Each row is where one point has got to under a steady rotation. How many steps took it there?
The counts run from 0 to 104.
|  12 |  17 | -16 |  -9 | -18 |   6 |  31 |  -4 |  21 | -15 |   8 | -15 |  14 |   9 |  24 |   0 |  10 | -19 |  13 | -16 |   6 | -16 |   9 |  11 |  28 |   2 |  -9 |  -5 |  -4 |  -9 |  10 |   5 |  -8 |   7 |  11 |  -9 | -17 | -34 |  18 |  17 |  55 |  -4 |   4 |  12 | -16 |  10 | -11 |   5 |   9 |  39 |  10 | -11 |	59
|  -8 |  -8 |  -8 | -21 | -14 | -22 | -10 | -13 |  -3 |  11 |  11 |   6 |  17 |   8 | -39 | -10 |  -9 |   1 | -15 |  -2 | -24 |  -9 |   4 |  17 |  12 |  13 |  24 |  10 | -11 |  23 | -23 |   9 |  11 | -20 |  14 | -29 | -19 | -12 |  -1 |  16 |  12 |  -9 | -12 |  27 | -16 |  20 |  14 | -12 | -27 |   5 |  12 |  -9 |	31
|  18 |   8 |   5 |  20 |   4 |  29 |   7 |   7 |   0 | -10 | -11 |  18 |  -6 | -13 |   6 |  17 |  24 |  11 |   0 |  -8 |   1 |  -1 |   4 | -15 | -11 |  14 |  45 | -24 |   2 |  10 |  -5 |   3 |  34 |  20 | -24 | -23 | -16 |  -1 |  14 |   6 | -18 |  31 |  15 | -19 |  25 |  -9 |   7 |  15 | -13 | -11 |   3 |   7 |	42
|  -3 |  12 | -11 |   1 |   7 |  -9 |   5 |  -8 |  -6 |  14 |  20 | -39 |  16 |   0 |  -1 | -14 |  -2 |   9 | -13 | -19 |  -9 |  -2 |   9 |  38 |  33 |  -9 |  -6 |   0 |   9 |   2 | -29 |   2 |   7 |  -2 | -17 |  10 |   9 |   0 |  -2 | -13 |  36 | -15 | -11 |  33 |   3 |  15 |  12 |  -4 | -24 |   4 |  28 |  -3 |	23
|  -9 |  18 |   4 | -18 |   8 |  -5 | -18 |  11 | -28 |   9 |   8 | -38 | -15 |   1 |  19 | -23 | -15 |   2 |   5 |  12 |   5 |   5 | -10 |  23 |  21 | -15 | -43 |  22 |   1 |  -5 |  13 |   5 | -22 | -15 | -11 |  18 |  26 |  14 |  17 | -24 |  15 |  11 |   4 |   1 |  -4 |   3 |   6 |   1 |  14 |   8 |   5 |  21 |	20
| -12 |   3 |  -9 |  -6 | -15 | -15 |  15 | -15 |   9 | -17 |  14 |  -4 |  10 | -12 |   0 | -18 | -15 |  -7 | -10 | -28 |   2 |  20 |  11 |  23 |  13 | -13 | -25 |  18 |   8 | -23 |  -8 |  -1 | -23 |   0 |  21 |  46 |  28 | -14 | -26 |  13 |  28 | -14 |  -8 |   8 | -12 |  17 | -13 | -19 |   5 |  36 | -11 |  13 |	56
|   3 |  22 |  14 |   1 |   9 |  15 | -20 |   8 | -31 |  17 |   5 |   6 |   4 |   0 |   9 |  16 |   4 |  21 |   4 |  25 |  19 | -27 |   9 | -13 | -13 |  -4 | -19 |   7 |   5 |  20 |  21 |   9 |   8 | -17 |  -4 | -21 |  -7 |  31 |  20 | -15 | -16 |  23 |  14 | -19 |  20 | -24 |  30 |  -6 |  14 | -19 |  32 |   9 |	78
|  -6 |   8 |  15 |   8 |   4 |  12 | -15 |   4 | -20 | -19 |   7 |  21 | -17 | -26 |  -2 | -18 |  -8 |  16 | -19 | -20 |   2 |  25 |   0 |  -4 |  -8 |   2 |   3 |  12 |   4 | -13 |  -7 |  -8 |  -2 |  -1 |   5 |  37 |  43 |  13 |  -8 |  -2 | -22 |  22 |  10 | -31 |   5 |  -1 |   2 | -21 |  -2 |   5 | -14 |  37 |	47
| -13 |  -5 |  10 |   7 |  -2 | -35 |   7 |  -5 |  23 |  -8 | -11 | -29 |  14 |  31 |  -5 |   7 |  -8 | -30 |   7 |  37 |   5 |  -8 |   3 |  -6 |  26 | -16 | -32 |  25 |  10 |  20 |   8 |  -4 | -20 | -15 |   3 |  -6 | -22 |  15 |   6 | -12 |   3 | -18 | -12 |  18 | -28 | -11 |   6 |   8 |  -8 |   3 |   0 | -10 |	27
|   9 |  14 | -16 |  -5 |  -6 |  -6 |  27 |  -9 |  21 |  -8 |  -2 | -26 |  12 |  31 |  28 |  13 |  11 | -12 |  22 |  -3 |   7 | -27 |   0 |   8 |  14 |  -6 |  -8 |  -4 |  -3 | -10 |  15 |  10 |  -2 |   1 |   4 | -16 | -29 | -23 |  15 |  11 |  40 |  -2 |   1 |  14 | -14 |   9 | -21 |  19 |  16 |  39 |   2 | -21 |	60
|  15 |  31 |  -5 |  31 |   4 |  27 |  30 |  -6 |  -1 | -29 |   9 | -14 |   1 |  -2 |  34 |  14 |  10 |  10 |   2 | -17 |  21 | -10 |  13 |   3 |  -4 | -12 |  -6 |   1 |  18 | -22 |  11 |   3 |   8 |  16 | -29 |   6 |   6 |  -5 |   5 |  -1 |  35 |  32 |  16 | -18 |  11 |  -5 |   8 |   4 |  -2 |  23 |  15 |  18 |	51
| -23 |  -7 |   6 | -29 | -16 | -42 | -17 | -12 |   3 |   7 |  11 | -10 |  10 |  25 | -28 | -16 | -19 |  -8 |  -6 |  29 | -15 |  -7 |  -5 |   3 |   9 |  -5 | -25 |  31 | -14 |  22 |  -4 |  13 | -20 | -42 |  26 | -12 |  -9 |  14 |   2 |   4 |   3 | -12 | -10 |  14 | -36 |  10 |   5 |  -3 | -10 |   6 |  -1 |   5 |	29
|   3 |  23 |  -5 |  28 |  12 |  10 |  29 |  -5 |   2 | -29 |   7 | -18 |   4 |  13 |  46 |  20 |  16 |   7 |   3 |  -6 |  26 | -24 |   9 |  -4 | -14 | -24 | -21 |  11 |  20 | -27 |  11 |   3 |  -2 |  20 | -27 |  10 |   4 |  10 |   3 |  -2 |  14 |  22 |   8 | -11 |   4 |  -9 |  -2 |  -1 |  10 |  34 |  12 |  15 |	52
|  19 |  13 |  25 |  12 |  -9 |  41 | -11 |  21 |   0 |  15 | -13 |  16 |   5 | -33 |  -8 |  12 |   7 |  -5 |   8 |   8 |  13 |   4 |  18 |  -8 |  24 |  13 |  -4 |  -8 |   4 |  37 |  10 |  -3 |   9 |  -5 |  15 |  -9 |  -6 |   9 |  16 | -15 | -11 |  18 |  13 | -13 |  23 | -26 |  31 |  -6 |  -3 | -31 |  26 |   0 |	76
|   3 | -15 |   1 |   5 |   5 |  30 |   7 | -10 |  14 |  -2 | -15 |  40 |  12 | -36 |  -5 |  23 |  13 |  -5 |   0 |  -8 |  -4 |  24 |   1 | -16 | -23 |  22 |  14 | -41 |  10 | -19 |  -6 |  -7 |   8 |  15 |   0 |   2 | -16 | -10 | -30 |  14 |  -1 | -18 |   7 | -17 |  16 |   8 | -11 |   1 |  13 | -16 | -23 | -18 |	7
| -18 |   3 |   8 |  18 |   2 |   7 |   3 | -20 |  -8 |   0 |   0 |  17 |  26 | -25 | -22 |   8 |   2 |  14 | -31 | -11 |  17 |   6 |  31 |  -2 | -22 |   2 |  -1 |   1 |  26 |  -4 |  -5 | -14 |   9 |   6 |  -9 |  23 |  22 |  25 | -38 |  -3 |   2 |  -8 |  -2 |   5 |  26 |  -1 |  20 | -25 | -13 | -30 |  21 |   8 |	82
|  21 |   1 |   3 | -19 | -12 |  22 | -10 |  19 |  14 |  22 | -11 |  -5 |  -4 |   8 |   4 |   2 |   3 |  -9 |  31 |   0 |  -4 | -11 | -14 |  -2 |  32 |  16 |   9 | -22 | -20 |  27 |  14 |   8 |   8 |   4 |  23 | -30 | -31 | -24 |  35 |  -2 |  -2 |   3 |  -3 |   7 |  -5 | -11 |  -5 |  20 |  12 |   6 |   0 | -26 |	68
| -10 |   6 |  -1 | -25 |  13 |  20 | -24 |   4 | -45 |  17 |  -1 |   5 | -23 | -14 |  23 | -14 |   2 |  24 |   3 |  -3 |  -5 |  12 | -17 |   7 | -26 |   7 |  -7 |  -4 | -16 | -27 |  11 |   8 |  -8 | -12 | -16 |  -3 |  16 |  -4 |   4 | -12 |   4 |  13 |  18 | -23 |  12 |  24 | -14 |   7 |  40 |  -1 | -12 |  17 |	12
|  13 |  -4 |  14 |   5 |   3 |  42 |   8 |   0 |   6 |  -6 | -29 |  22 | -10 | -29 |  13 |  17 |   9 | -17 |  22 |  20 |   9 |  26 |   0 | -29 | -14 |  21 |  -9 | -20 |   2 | -13 |  23 |  -9 | -10 |   9 |   1 |  -3 |  -8 |  -8 |  -6 |  -1 |   8 |   7 |  18 | -36 |   5 |   1 | -11 |  14 |  35 | -18 | -23 |  -6 |	9
|  15 |  -5 |  17 |  15 |  20 |   4 |  -7 |  20 |  21 | -13 |  -1 | -19 | -13 |   5 |  10 |  16 |  -9 | -10 |  26 |  26 | -16 |  20 | -38 | -27 |  32 |  -9 | -21 |  -9 | -14 |  15 |   4 |  -1 | -19 | -21 |   3 |   7 | -20 | -12 |  26 |  -7 | -32 |   5 |  -3 | -20 | -11 | -15 |  -1 |   5 |   1 |  14 | -23 |  -3 |	103
|   4 |  10 |  12 |   7 |  18 |  13 |  14 |  15 |   3 | -10 | -24 | -44 | -15 |  -9 |  33 |  -8 |   4 | -20 |  19 |  21 |  22 |  13 |   0 |   5 |  22 |  -7 | -36 |   8 |  10 |  -1 |  13 | -12 | -28 |  15 | -19 |  21 |  14 |  12 |  11 | -34 |  13 |   5 |   7 |  -2 |  -1 |  -7 |  -3 |  16 |  19 | -18 |   2 |   8 |	18
|   0 |  -9 |  -8 | -14 | -15 | -18 |  -1 | -14 |  11 |  13 |   5 |   9 |  27 |  13 | -37 |   1 |   1 |   3 | -10 |  -7 | -19 | -10 |   4 |   5 |  15 |  15 |  34 |  -7 |  -1 |  21 | -24 |  11 |  26 | -10 |  -2 | -35 | -34 | -14 |  -2 |  17 |  16 | -14 | -11 |  20 | -10 |  12 |  13 |   3 | -34 |  -3 |  17 | -18 |	32
|   1 |  -6 |  -1 | -20 |  17 |  -3 | -31 |  27 | -12 |  29 |  -4 |  -5 | -11 |  30 |  10 |  15 |  -3 |  11 |  27 |   8 |  -4 | -24 | -26 |  -3 |  -3 |  -9 |   0 | -14 | -20 |  20 |  10 |  17 |  11 |  -6 |  -1 | -33 | -29 |   2 |  26 |  -5 | -42 |  -4 | -10 |  14 |  14 | -15 |  -5 |  22 |  21 |  -7 |   0 | -18 |	70
|  -7 |   4 | -19 | -14 |  -1 | -25 |  11 |  -4 |  15 |  -2 |   0 | -23 |   9 |  46 |  26 |  14 |   2 |  -7 |  28 |   1 |   7 | -34 | -15 |   6 |  -6 | -14 | -11 |  -1 | -12 | -22 |  14 |   7 | -12 |   9 |   1 | -14 | -26 | -14 |   8 |   8 |  24 |  -9 | -12 |  17 | -12 |   6 | -21 |  19 |  26 |  34 |   0 | -21 |	61
|   1 | -19 |  -9 | -16 |  -5 |  10 |  10 |  -3 |  12 |  -5 |  13 | -40 | -29 |  26 |   7 | -17 |  -7 | -18 |  22 |  33 |  -7 |   3 | -24 | -13 |   1 |  12 |  -5 |  12 |  -8 | -10 |  16 |  -8 | -23 |   7 |  13 |  -4 |  -3 |  -4 |  25 |  -5 |  13 |  12 |  12 | -13 | -44 |  13 | -17 |  27 |  16 |  10 | -25 |  16 |	95
| -17 | -26 |  -9 | -29 |  -5 | -31 | -10 |   5 |  23 |  11 |  -7 |   1 |  -1 |  22 | -15 |  -5 | -16 | -13 |   3 | -17 | -10 |  10 | -17 |  24 |   7 |  -2 |  -9 | -11 | -12 |  -5 | -13 |  -5 | -13 |  -3 |  28 |  21 |  -5 | -14 | -13 |   9 | -16 | -42 | -21 |  24 | -11 |  20 | -28 |   3 |   8 |  12 | -23 | -25 |	64
| -16 |   1 |   3 | -30 | -13 | -36 | -19 | -14 |  -3 |  17 |  16 |  -6 |  16 |  16 | -31 | -18 | -20 |   9 | -19 |  11 | -26 |  -6 |   1 |  12 |  15 |   6 |  -3 |  21 |  -9 |  23 | -16 |  10 |  -1 | -33 |  24 | -15 |  -9 |  -5 |   0 |  13 |   6 | -14 | -11 |  20 | -28 |  15 |  11 | -11 | -22 |   7 |   8 |   3 |	30
|   3 |  19 |  12 |   9 |  -7 |  24 |  -5 |   3 | -16 | -15 |  12 |  20 |  -9 | -41 |   1 | -17 |   2 |  14 | -19 | -33 |   0 |  21 |  13 |  12 |   3 |   5 |   5 |   6 |   9 | -12 |  -8 |  -7 |   3 |  -1 |   3 |  31 |  44 |  -1 |  -5 |   6 |  -2 |  27 |  16 | -24 |  12 |   6 |  14 | -24 |  -6 |   8 |   3 |  36 |	48
|  -4 | -21 | -12 |   9 | -18 |  13 |  39 | -25 |  36 | -14 |  -7 | -27 |  -3 |  -1 | -15 | -13 |   9 | -20 |  -2 |  -4 |   1 |  16 |  12 |  -1 |   1 |  24 |  19 |  -8 |  16 | -22 |   2 | -27 |   0 |  36 |  -3 |  16 |   1 |  -2 | -17 |   7 |  32 |  -9 |  -3 |   9 | -27 |  20 | -17 |  19 | -11 | -12 | -11 |  -2 |	92
|  -6 | -19 |  15 |   8 |   2 | -20 |   4 |   2 |  30 | -17 | -29 |  11 |   4 |  24 | -16 |  21 |   9 | -15 |   2 |  36 |   0 | -14 |  -6 | -32 | -16 |  11 |  15 |   1 |  -2 |  22 |   6 |  -2 |  12 |   4 |   1 | -33 | -40 |  11 |   7 |  10 | -29 |  -6 |  -7 |  -4 | -11 |  -8 |  -5 |  13 |  -7 | -17 | -11 | -16 |	35
|   9 | -14 |   4 |  16 |  -5 | -15 |  15 |  -7 |  33 |  -9 | -28 |   7 |  16 |  20 | -19 |  24 |  16 | -17 |  10 |  25 |  -6 | -13 |   0 | -19 |  -5 |  22 |  32 | -14 |  -6 |  22 |   0 |   5 |  18 |   5 |  -2 | -45 | -49 |  -3 |   7 |   6 | -13 |  -6 | -12 |  14 | -11 |   1 |   0 |  20 | -21 | -13 |   2 | -22 |	34
|  -7 | -21 | -10 |   3 |   6 |  17 |  -2 | -20 |   2 |   9 |  -4 |  41 |  13 | -26 | -12 |  23 |   9 |  14 |  -3 | -16 | -11 |  16 |  -5 | -11 | -36 |  13 |  21 | -35 |   6 | -22 | -15 | -11 |  17 |   5 |  -1 |  -5 | -12 |  -7 | -36 |  16 |  -3 | -19 |   0 | -12 |  13 |  15 |  -7 |  -6 |  11 |  -9 | -13 | -17 |	6
| -10 |  12 | -10 | -10 |   6 | -12 |  -6 |  -7 | -24 |  23 |  22 | -41 |  11 |  -1 |   3 | -21 | -14 |  12 | -12 | -19 | -15 |  -4 |   4 |  41 |  30 | -15 | -14 |  15 |   6 |  -5 | -22 |   9 |   1 | -11 | -15 |  14 |  25 |  -1 |  -1 | -18 |  35 |  -5 | -15 |  31 |   1 |  17 |   8 |  -7 | -18 |   7 |  23 |  11 |	22
| -20 |   5 |  -8 |  12 |  10 | -26 |  16 | -13 |  -2 | -29 |   7 | -15 |   1 |  18 |  24 |   0 |  -5 |   2 |  -7 |  -6 |  21 |  -8 |  -6 |   5 | -18 | -31 | -36 |  22 |  15 | -36 |   7 |  -4 | -20 |   6 |  -9 |  39 |  27 |   8 | -18 |   1 |   0 |  -2 | -10 |  -2 |  -4 |   6 | -14 | -11 |  17 |  31 | -14 |  11 |	54
|  12 |  -1 |  -5 | -18 |   0 |   7 | -22 |  28 |   0 |  23 |  -9 |  -5 |  -8 |  21 |  17 |  15 |   4 |   1 |  34 |   5 |   0 | -22 | -25 |  -5 |   7 |  -1 |   4 | -18 | -26 |  28 |  13 |  12 |   7 |  -8 |  11 | -33 | -37 | -14 |  36 |  -2 | -21 |   2 |  -1 |   5 |   5 | -14 |  -2 |  21 |  24 |  -5 |   1 | -25 |	69
|  -1 |   9 |  -6 |  -9 |  24 |  21 |  -8 |  -1 | -34 |  21 |  -7 |  -3 |  -9 | -25 |  17 | -12 |   2 |  22 |  -8 | -25 |  -5 |  16 |  -5 |  30 |  -9 |  -1 |  11 | -22 |   2 | -29 | -16 |   5 |  10 |  14 | -29 |   8 |  20 |  -6 | -16 | -17 |  10 | -11 |   2 |  -1 |  28 |  23 | -12 |   7 |  13 | -13 |   5 |   5 |	14
| -11 |  -9 |  11 | -12 |  -3 | -37 |  -5 | -11 |  15 |   1 |  -3 | -23 |  13 |  28 | -16 |  -7 | -17 | -18 |   8 |  36 |  -5 |  -7 |  -6 |  -4 |  17 | -14 | -31 |  36 |  -3 |  15 |   2 |   9 | -32 | -26 |  12 |  -8 | -11 |  10 |   5 |  -9 |   6 | -16 | -15 |  15 | -32 |  -2 |   4 |   5 | -12 |   3 |   3 |   4 |	28
